In the rows, zero is written as 128.
A single turn carries every row of the set below to another of its rows. Some are shown first; where does it send the rows asked next?
k675: [ 96 135 141  97 122 127 135 122 130 127 139 137 121 146 153 125 129 120
 131 107 136 119 140 116 123 122 137 121 129 132 118 115 122 132 121 102
  47 119 122 126 126 128 130 132 107 130 138]
k64: [122 134 136 102 121 115 143 136 120 110 121 152 116 147 136 118 116 138
 136 111 155 107 123 107 120 118 135 133 135 117 153 115 115 167 120 113
  89 122 141 125 128 125 138 143 111  92 129]
k681: [148 124 136 161 151 140 128 136 119 122 141 123 127 167 123 101 129  89
 113 150 120 138  99 146 146 123 119 131 127 153 103 151 124 133 112 120
 138 140 110 115 109 121 144 129 137 136 133]
k980: [142 120 155 105 140 160 147 119 114 137 135 111 146 156 122 134 135 129
 119 143 110 134 119 169 131 129 128 127 123 145 136 140 140 138 141 127
 146 155 112 107 122 113 110 120 116 144 146]
k720: [126 133 130 129 140 130 144 128 124 131 147 131 125 129  99 127 125 131
 114 183 125 123 125 142 141 113 117 121 115 128 128 184 140 142 134 115
 153 116 131 116 113 137 125 131 131 126 136]
k309: [126 126 120 130 121  99 115 134  91 107 125 123 117  99 115 103 119  92
 148 130 156 125 100 111 111 118 130 147 133 139 109 114 113 115 113 157
 109 125 126 121 110 135 139 128 132 116 122]
k925: [144  94 130 111 128 126 135 120  90 138 122 114 136 106 140 118 140 113
 154 126 138 125 117 116 120 166 141 126 121 132 117  98 121 120 124 168
 106 142 105 132 132 114 123 124 103 125 140]
k751: [119 121 124 118 123 103 132 144 124 138 122 136 123 145 162 127 149 129
 138 119 158 126 119 113 127 142 144  94 120 142 138 140 117 149  98 122
  68 127 134 121 136 119 150 134 119 112 113]
k745: [114 133 131 171 133 133 117 121 138 123 142 129 132 164 132 115 134 129
 118 123 114 144 134 152 134 124 165 133 125 121 161 117 112 124 129 112
 166 141 129 114 134 141 134 133 106 133 119]
k920: [141 120 135 134 127 131 136 121 124 108 132 128 110 118 140 140 119 123
 132 138 115 164 127 121 123 137 112 130 118  90 121  92 136 158 116 152
 123 119 138 138 147 136 155 127 181 139 136]
k157: [144 128 131 126 133 136 143 125 126 119 124 131 117 121 137 162 105 140
 119 141 107 141 143 116 104 139 114 134 138 117 105 109 135 123 137 163
 100 108 122 138 140 137 128 124 180 147 113]
k303: [146 128 132 120 128 120 135 124 130 133 122 132 125 106 138 149 143 131
 124 137 109 166 128 135 119 118 129 127 133 127 125 100 122 127 113 154
 105 142 131 133 135 121 132 130 204 132 120]
k284: [129 132 112 155 132 139 102 132 152 133 139 129 135 160 121 121 112 131
 131 150 112 128 151 135 132 123 146 131 122 142 136 123 125 116 135  92
 151 123 124 130 127 158 145 137 104 151 110]
k874: [123 115 115 147 133 126 103 136 152 146 129 122 137 142 133 135 140 140
 120 129 108 147 161 148 128 112 161 122 131 145 143 147 106 122 149 105
 161 131 123 114 128 129 135 131 111 125 120]
k701: [104 133 131  97 104 120 134 121 119 124 142 127 142  73 110 119 153 123
 143 150 153 124 130 116 106 129 130 128 103 114 113 115 128 131 126 150
 114 108 122 135 116 122 128 123 114 134 139]

k681 moves to k980
k751 moves to k675
k874 moves to k284
Now these:
k309 moves to k925
k303 moves to k157

A single turn carries every row of the set below to another of its rows. Some are shown first; where does it send the rows asked next?
k229: [129 112 122 106 141  92 135 127 165 151 101 154  97 155 126 135 129 107
 134 113 116  98 114 125 119 121 108 129 129 132 122 125 116 120 100 114
 125]
k95: [147 151 118 154 116 135 128 108 127 146 153 160 142 106 105 119 155 114
 128 109 124 125 122 117 140 142 147 131 140 154 136 157 107 111  91 147
 122]
k211: [136 131 131 110 126 126 116 133 103 106 149 147 133 143 149 141 170 116
 122 138 144  86 136 144 118 108 143 117 107 143 143 133 127 141 105 147
 151]
k963: [131 123 142 106 115 154 133 108 125 131 118 132 110 120 162 149 147 125
 133 115 160 115 114 153 149 160 137 103 133 126 123  96 127 105 132 139
 115]
k800: [116 113 120 113 128 141 142 156 105 143 124 122 142 128  88 153 138 122
 150 130 132 102 106 133 115 124 120  95 130 152 134 175 136  96  91 119
 141]
k923: [123 124 130 121 116 128 140 159 113 138 109 133 136 121  87 151 128 117
 142 130 135 111 115 134 119 139 109 101 112 157 136 161 144 117 100 100
 156]
k683: [147 124 141 116 101 154 120 101 116 146 123 123 113 122 148 142 139 118
 138 117 169 122 123 144 148 142 139 111 120 144 137  85 116 107 132 119
 131]
k366: [151 151 102 133 115 145 132 112 127 138 142 154 141 108 101 132 157 122
 137 112 111 118 107 128 154 139 159 121 132 130 129 154 126 119  81 149
 117]
k772: [127 128 131 125 130  88 139 117 146 136 105 153  94 161 136 129 133  85
 129 114 131 115 115 118 119 105  96 116 120 128 121 141 116 112 105 111
 119]
k948: [142 120 149 119 113 151 124 108 106 149  97 135 124 123 143 164 156 120
 141 114 164 108 117 131 144 158 141 109 121 123 126 112 113 116 137 122
 109]
k323: [143 126 136 119 151 120 139 129  92 107 149 147 132 150 124 148 166 118
 138 125 129  79 114 142 123 112 148 123 113 140 145 129 130 144 102 150
 145]
k14: [123 114 130 125 134 106 117 125 138 151 111 166 100 162 129 137 127 108
 121  97 113  95 121 125 111 113 118 136 121 121 107 136 112 104  94  95
 113]
k518: [104 132 100 133 112 129  90 131 127 124 132 151 135 134 104 118 120 110
 132 124 118 119 121 108  90 138 154  89 153 144 126 107 111 120 136 130
 126]
k591: [105 123  97 122 122 146 113 118 128 139 124 159 146 144 104 112 115 127
 151 116 130 129 115 122  83 134 156  89 149 149 121 115 104 113 135 156
 123]
k685: [104 118 110 126 122 142  93 114 111 139 122 159 157 150  96 106 121 122
 139 129 133 114 121 106 100 138 148  90 132 140 104 103 128 119 123 146
 115]

k591 moves to k229
k14 moves to k948
Now these:
k95 moves to k923
k323 moves to k366
k683 moves to k518

A single turn carries every row of the set below to another of its rows. Some are shown first; where does it send the rows asked next?
k749: [104 108 132 155 128 112 143 141 136 124 155 130 147 122 123 122 105 131
 169 129 126 152 107 133 158]
k534: [110 136 159 125 145 122 128 113 148 145 107 151 151 141 162 102 154 123
 131 129 108 126  97  91 167]
k376: [109 142 146 123 122 164 144 119 134 124 132 149 142 143 137 124  79 135
 136 121 120 121  93 125 172]
k891: [111 120 134  83 128 158 134 133 133 131 119 130 148 115 143 118 147 103
 104 131 135 121 119  98 151]
k695: [ 99 150 140 133 135 141 141 158 132 106 153 154 133 112 132 112 121 115
 165 126 111 144 101 131 118]
k439: [136 151 150 103 117 156 122 150 141 139 127 144 112 140 123 100 133 148
 138 116 144 121  93 111 151]
k262: [110 106 171 121 129 137 139 121 137 124 118 112 126 136 115  81 120 113
 151 103 116  99 133 113 148]
k648: [128 108 133 146 132 135 162 137 135 103 102 156 101 134 139 111 117 133
 163 117 121 139 122 138 158]
k349: [106 121 123 122 124 156 163 148 142 128 138 128 116 108 138 144 129 145
 168 107  98 133 118 127 138]
k480: [139 141 147 139 146 113 145 162 142  95 119 118 125 150 120 119 152 125
 155 122 134 138 104 118 152]
k818: [107 158 130 122 110 136 121 134 144 142 127 120 154 102 103 105 138 127
 143 122  97 139 120 144 116]
k478: [108 109 144 106 133 121 143 115 141 131 107 133 158 109 164 137 143 111
 119 154 115 105 100 112 145]
k83: [154 135 143 145 107 111 146 137 148 118  88 128 137 137 140 103 129 124
 122 112 118 121 134 143 154]
k312: [ 88 121 160 107 130 133 129 149 149 114 157 119 143 104 103 121 120 120
 157 120 127 134 120 140 132]
k324: [107 162 153 115 129 141 103 119 140 118 145 145 163 116 124 118 118 119
 144 118 128 148  94 137 127]
k149: [125 147 146 146 114 104  92 117 137 132 120 114 162 120 126 117 132 122
 139 129 122 128 123 147 133]
k495: [121 137 108 139 128 136 153 129 152 124 117 121 165 138 120 115 159 141
 118 105 126 140 106 153 157]
k706: [112  95 142 113 122 122 136 116 141 137 116 118 133 135 149 122 141 125
 140 139 116 115  66  97 153]
k506: [ 95 128 134 132 131 119 151 165 136  95 132 120 133 137 117 114 115 131
 147 131 136 139 140 156 147]
k453: [117 121 144 134 138 142 150 158 151  89 106 133 156 119 124 116 120 140
 145 115  79 139  90 140 129]
k265: [108 135 138 185 126 114 136 131 133 118 123 118 151 143 136 118 117 128
 136  99 111 142 114 142 150]
k146: [123 149 130 116 103 156 141 150 129 108 100 133 146 110 111 132 147 137
 152 148 128 160 116 131 139]
k783: [114 151 144  85 125 173 135 140 142 122 135 123 138 126 134 117 152 125
 145  97 121 139 129 118 120]
k164: [118 102 133 152 122 114 111 127 130 104 122 138 144 140 126 100 120 106
 141 118 143 136 119 158 148]
k311: [108  93 152  95 128 133 148 114 135 116 103 103 153 122 138 122 122 124
 116 132 124 127  91  96 153]
k880: [100 120 134 109 131 159 122 113 127 120 122 162 145 144 153  86 123 117
 147 124 117  96 120 148 136]
k605: [134 144 111 129  97 124 145 118 127 154 144 126 147 136 139 112 120 116
 160 129 119 112 109 104 164]
k379: [102 119 120  99 121 128 160 132 150 127 123 129 156 108 134  88 142 147
 148  86 103 122 132 114 134]
k424: [111 123 132 113 132 147 126 134 136 119  84 144 138 143 138 114 124 152
 133 127 123 134 156 142 175]
k761: [113 130 155 161 128 152 130 133 132 119 113 143 147 114 137 118 183 119
 148 109 119 129 105 129 118]
k717: [ 97 102 138 119 135 152 140 137 131 145 122 119 138 107 157 125 129 158
 135 141 102 109  97 102 138]
k399: [105 112 168 106 143 142 138 119 129 126 108 133 148 128 159 128 128 137
 124 161 134 129  91 100 156]
k246: [108 103 127  90 138 119 136  98 140 129 101 138 143 131 148 103 152 115
 138 149 128 124  94 112 155]
k841: [111 107 133 108 131 125 148 118 116  97  96 141 116 126 151 108 117 135
 147 126 137 133  94  89 153]
k714: [139 136 153 150 132 134 130 131 135 124 103 128 146 108 141 128 115 119
 118  86  91 116 118  98 142]
k98: [112 149 154 121 123 123 142 123 119 125 119 114 145 113 144 137 119 118
 160 135 113  99 153 105 141]
k845: [114 124 131 141 112 131 140 158 130 117 134 166 123 132 171 138 143 116
 165 114 120 113 110 108 151]
k945: [145 167 157 132 119 147 120 133 150 140 118 139 158 147 157 101 147 131
 127 104 110 133 106 124 133]
k319: [120 153 146 147 110 143 101 126 128 124 116 131 129 145 112 100 143 105
 132 110 142 142 110 142 137]
k524: [109 112 136 109 102 104 140 129 155 120  90 121 136 136 145 121 130 130
 115 127 108  94  98 123 168]

k319 moves to k695
k311 moves to k246
k453 moves to k495
Now these:
k349 moves to k83
k262 moves to k880
k841 moves to k534
k379 moves to k424
k164 moves to k324

A single turn carries every row of the set below to another of its rows. Some are shown first; where does it send the rows asked next?
k206: [167 148 145 137 126 124 137 121 113 112 138 121 112 129 163 137 123 118
 140 125  86 105 147 152 124 163]
k106: [120 122 129 155 152 135 144 108  90 111 141 122 138 118 153 138 117 137
 157 136  95 139 111 127 100 115]
k628: [124 130 119 136 120 104 137 125  99  97 156 132 147 126 128 146 146 105
 123 143  99 138 110 152  97 121]
k403: [139 130 117 143 163 120  83 123 119 123 119 118 139 107 150 106 143 134
 141 117 104 129 129 134 126 126]
k80: [115 149 112 133 137 105 120 114 110 131 140 125 143 114 162 102 163 149
 146  90 108 141 112 127 158 116]
k950: [145 113 104 142 143 137 169 144 116 158 130 114 140 137 147 134 176 160
 138 107  91 137 125 139 150 125]
k66: [152 123 109 153 151 112 110 118  91 115 163 121 146 114 137 136 114 112
 141 145  91 137 117 137 120 132]
k883: [133 155 110 125 132  97 150 116 128 128 131 122 129 113 155 144 146 159
 143  83 122 144 131 110 171 139]
k320: [155 144 121 116 122  91 163 129 144 159 120 124 135 127 150 161 137 150
 115  98 122 125 132 139 151 128]
k78: [105 121 116 127 135 123 114 128 108 151 122 100 135 134 144 104 146 119
 123 112  86 150 119 124 121 115]
k230: [133 120  86 148 136 121 124 139 123 158 100 111 121 128 154 128 141 126
 107 105  97 142 126 129 132 108]
k446: [132 126 118 127 142 123 140 137 105 161 143 119 162 118 148 134 169 142
 136  83  93 148 124 110 151 116]
k108: [146 154 134 146 121 101 169 126 117 100 134 125 126 124 117 135 121 142
 146 154  92 108 107 141 117 132]
k572: [135 137 117 142  94 119 166 136 128 144 132 109 116 145 153 168 135 138
 120 124  90 120 138 163 141 150]
k909: [134 127 123 157  96 143 161 118  86 111 135 112 127 125 164 144 120 138
 145 151 100 134 134 135 118 128]
k762: [120 121 124 110 148 103 135 130 147 141 108 145 130 107 158 124 161 127
 145  94  83 122 125 124 140 123]
k454: [142 139 116 142 138  86 123 131 100 149 119 128 140 115 126 134 106 126
 115 123 100 128  99 107 121 102]
k74: [143 125 120 108  98  97 166 138 137 148 116 145 138 111 151 138 161 136
 139 112  93 120 131 118 164 127]
k523: [133 153 155 145 123 111 125 136  97 126 124 128 132 123 125 124 122 144
 146 139  80  94 106 127 118 139]
k105: [160 159 124 156 113 128 164 136 128  99 123 126 116 114 156 154 147 146
 145 117  89 104 144 149 135 149]
k969: [129 148 114 129 113 111 163 129 132 108 117 114 114 126 143 176 143 146
 132 107 112 136 144 124 145 161]
k340: [127 137 117 129 133  94 134 114 111 122 130 111 125 131 126 116 103 106
 121 145  98 140 108 132 106 116]
k115: [121 135 127 136 107 114 163 138 113  96 134 121 131 133 119 175 150 132
 131 141  99 128 128 142 112 150]
k933: [155 129 114 129  73 114 177 129 109 131 129 128 130 120 162 151 133 130
 132 139 107 129 142 127 151 130]
k315: [172 144 111 138 130 121 157 131 121 131 143 130 139 107 171 165 154 132
 133  82 101 133 152 126 153 133]
k916: [119 120 124 130 178 112 126 109 123 123 126 139 134 106 159 129 127 121
 149 104  88 135 115 125 109 113]
k978: [142 140 131 123 155 105 125 132 133 151 109 126 150 113 139 121 160 169
 138  99 118 120 118 125 144 118]
k345: [116 137 111 139 129 107 106 116 102 114 151 127 144 118 159 106 155 111
 129 117 100 143 111 152 118 109]
k718: [187 129 122 126 146 116 180 122 112 134 164 128 138 130 156 151 143 133
 140 112 102 132 139 144 146 143]
k609: [133 128 120 158 113 125 155 135  91 127 164 115 139 137 129 157 128 136
 143 152  74 123 114 152 131 147]

k106 moves to k916
k609 moves to k66
k454 moves to k230
Now these:
k105 moves to k108
k969 moves to k115

A single turn carries every row of the set below to another of its rows. Some are shown first; where does it send the rows asked next?
k407: [132 136 136  85 118 143 131 117 100 143 134  97  98 118 130 137 114 146
 109 115 144 109 128 118 131 127 104]
k410: [158 104 168 144 111 143 124 109 150 138 117 118 116 136 128 130 144 139
 127 136 116 144 112 128 141 111 116]
k867: [160 118 141 136 141 132 136 129 138 165 119 130 126 143 114 137 131 156
 112 158 119 146 128 134 143 107 145]
k721: [161 109 152 137 122 127 138 143 112 138 127 132 122 158 129 131 122 146
 112 126 130 121 137 138 138 130 170]
k44: [145 122 159 143 131 140 139 133 137 145  93 124 115 129 121 137 130 135
 119 141 110 160 124 136 136  98 128]
k530: [115 109 121 107 128 133 120  97 148 145 141 138 128 148 127 146 130  89
 138 126 121 128 141 112 123  99 130]
k703: [143 165 138 106 124 143 142 133  93 143 139 112 100 117 128 121 121 149
 102 116 141 107 109 129 131 121 124]
k570: [140 122 118 110 128 120 139 124 146 129 141 137 143 104 145 154 115 135
 145 167 126 111 156 138 136 143 121]
k200: [152 135 123 138 146 143 141 118 122 115 140 112 167 143 115  97 154 126
 141 120 144 124 107 116 137 135 101]
k929: [133 120 162 144 122 148 138 154 110 144 114  95 124 132 128 141 108 130
 109 126 122 142 107 129 120 127 147]
k731: [115 120 119 137 145 138 138  93 146 149 163 148 133 138 146 137 113 104
 110 134 116 130 133 127 120 112 130]
k224: [156 113 153 135 108 134 125 129 150 165 147 136 123 134 119 141 145 149
 127 152 122 149 115 124 136 121 130]
k676: [125 136 111 128 118 131 158 117 142 116 112 129 140 115 128 131 107 145
 123 152 110  96 147 147 129 134 143]
k540: [116 126 117 106 124 131 111 112 161 144 126 118 123 130 118 132 136  87
 103 122 126 121 132 132 151  91 124]
k599: [122 129 120 103 131 134 110 115 159 154 134 119 131 131 112 137 137  87
 101 111 131 125 127 133 152  97 124]
k485: [124 129 134 143 157 142 131 159 127 129 119 114 179 123 138 140 133 118
 137 112 138 148 127 132 120 127 111]
k574: [136 122 111 131 147 148 127 137 113 133 120 101 180 154 120 111 145 141
 132 112 129 106 122 128 129 119 153]
k743: [170 123 151 117 113 131 139 150 133 133 133 139 110 142 125 133 145 120
 136 140 149 144 125 125 145 153 138]
k409: [122 136 142 138 156 146 124 161 118 127 126 105 173 121 139 140 136 116
 138 108 137 143 133 127 124 123 103]
k191: [116 120 119  98  89 141 129 102 140 119 130 109 137 112 155 145 121 136
 132 124 117  95 123 127 122 146 121]
k144: [121 117 123 135 145 136 143  97 141 145 161 153 134 143 149 135 116  98
 109 118 115 135 129 130 120 107 130]
k102: [116 138 109 131 129 149 132 107 155 152 145 133 131 126 126 115 121  99
  87 117 114 133 105 136 138 114 136]
k17: [151 135 147  88 124 132 137 123  87 130 143 126 100 132 139 126 117 143
 145 111 140 123 129 114 120 122 113]
k255: [140 143 126 131 133 120 129 166 121 123 153 143 165 128 129 114 164 129
 134 108 143 129 130 133 140 117 122]
k499: [121 132 121 103 119 129 154 116 138 100 106 115 124 108 162 147 121 126
 121 123 117  97 143 150 131 120 120]
k97: [141 138 130  90 132 138 155 118 102 127 142 136  87 121 151 123 118 153
 123 120 137 105 127 133 124 124 133]
k374: [114 126 131 129 102 129 141 131 144 118 112  94 139  96 141 153 119 130
 116 138 113  94 135 146 131 112 118]
k90: [111 141 105 133 132 144 134 107 157 149 140 134 126 122 127 117 120  98
  85 132 116 131 116 135 140 111 130]
k688: [121 147 137  97 116 151 139 121  99 141 130 120  94 112 144 130 117 153
 106 109 133 100 120 130 124 126 131]
k68: [127 145  95  90 137 130 166 121 138 121 116 116 132 118 129 148 108 136
 122 150 126 107 143 140 128 134 131]
k357: [121 112 119 105 135 135 129  99 144 150 138 139 132 156 119 144 131  85
 136 119 126 134 139 114 125 100 129]
k678: [138 110 111 134 148 141 128 136 123 139 121 105 187 154 122 123 143 140
 133 115 136 109 124 130 128 119 148]
k787: [119 141 151 140 157 140 123 153 111 126 139 108 174 120 129 131 134 122
 140 106 134 137 122 125 123 110 103]
k300: [135 138 127 134 128 127 133 175 139 120 161 134 164 129 136 121 162 131
 134 106 141 126 133 139 131 124 131]
k413: [126 130 112  90 121 127 132 120 145 139 158 109 142 110 140 161 106 146
 120 145 133 101 142 134 130 149 118]
k965: [133 108 114 105 104 135 128 109 143 130 122  94 143 108 136 149 127 126
 147 160 122 103 125 121 134 135 110]
k759: [143 132 128  77 128 133 151 121 105 132 148 118  89 122 135 134 116 142
 132 126 147 121 132 117 124 129 106]
k988: [151 145 138  84 120 133 129 130  86 139 122 103  99 125 127 126 127 137
 121 111 145 112 124 118 137 114 111]
k736: [133 125 120 129 144 139 122 134 103 128 124 114 179 151 116 101 140 143
 137 107 127 114 123 124 132 109 147]
k553: [149 149 146 109 132 141 147 120  92 135 159 131 102 125 142 118 109 157
 122 115 136 112 116 126 118 130 127]
k107: [151 116 121 143 144 144 137 119 146 108 124 112 172 142 123 100 144 125
 134 112 145 127 118 132 139 144 108]
k124: [132 129 128 134 121 127 131 170 149 124 149 133 170 131 127 127 162 129
 136 106 146 127 127 139 129 126 129]
k991: [153 122 119 136 143 147 139 118 135 107 134 110 166 149 121  97 146 126
 142 116 141 127 120 121 135 147 106]
k197: [170 111 160 130 136 145 130 127 129 135 123  86 116 131 128 134 128 115
 118 139 145 137 103 125 150 142 111]

k743 moves to k197
k965 moves to k374
Now these:
k787 moves to k736
k300 moves to k991
k867 moves to k224
k357 moves to k599
k124 moves to k107
k703 moves to k553
k413 moves to k191
k530 moves to k540
k97 moves to k759

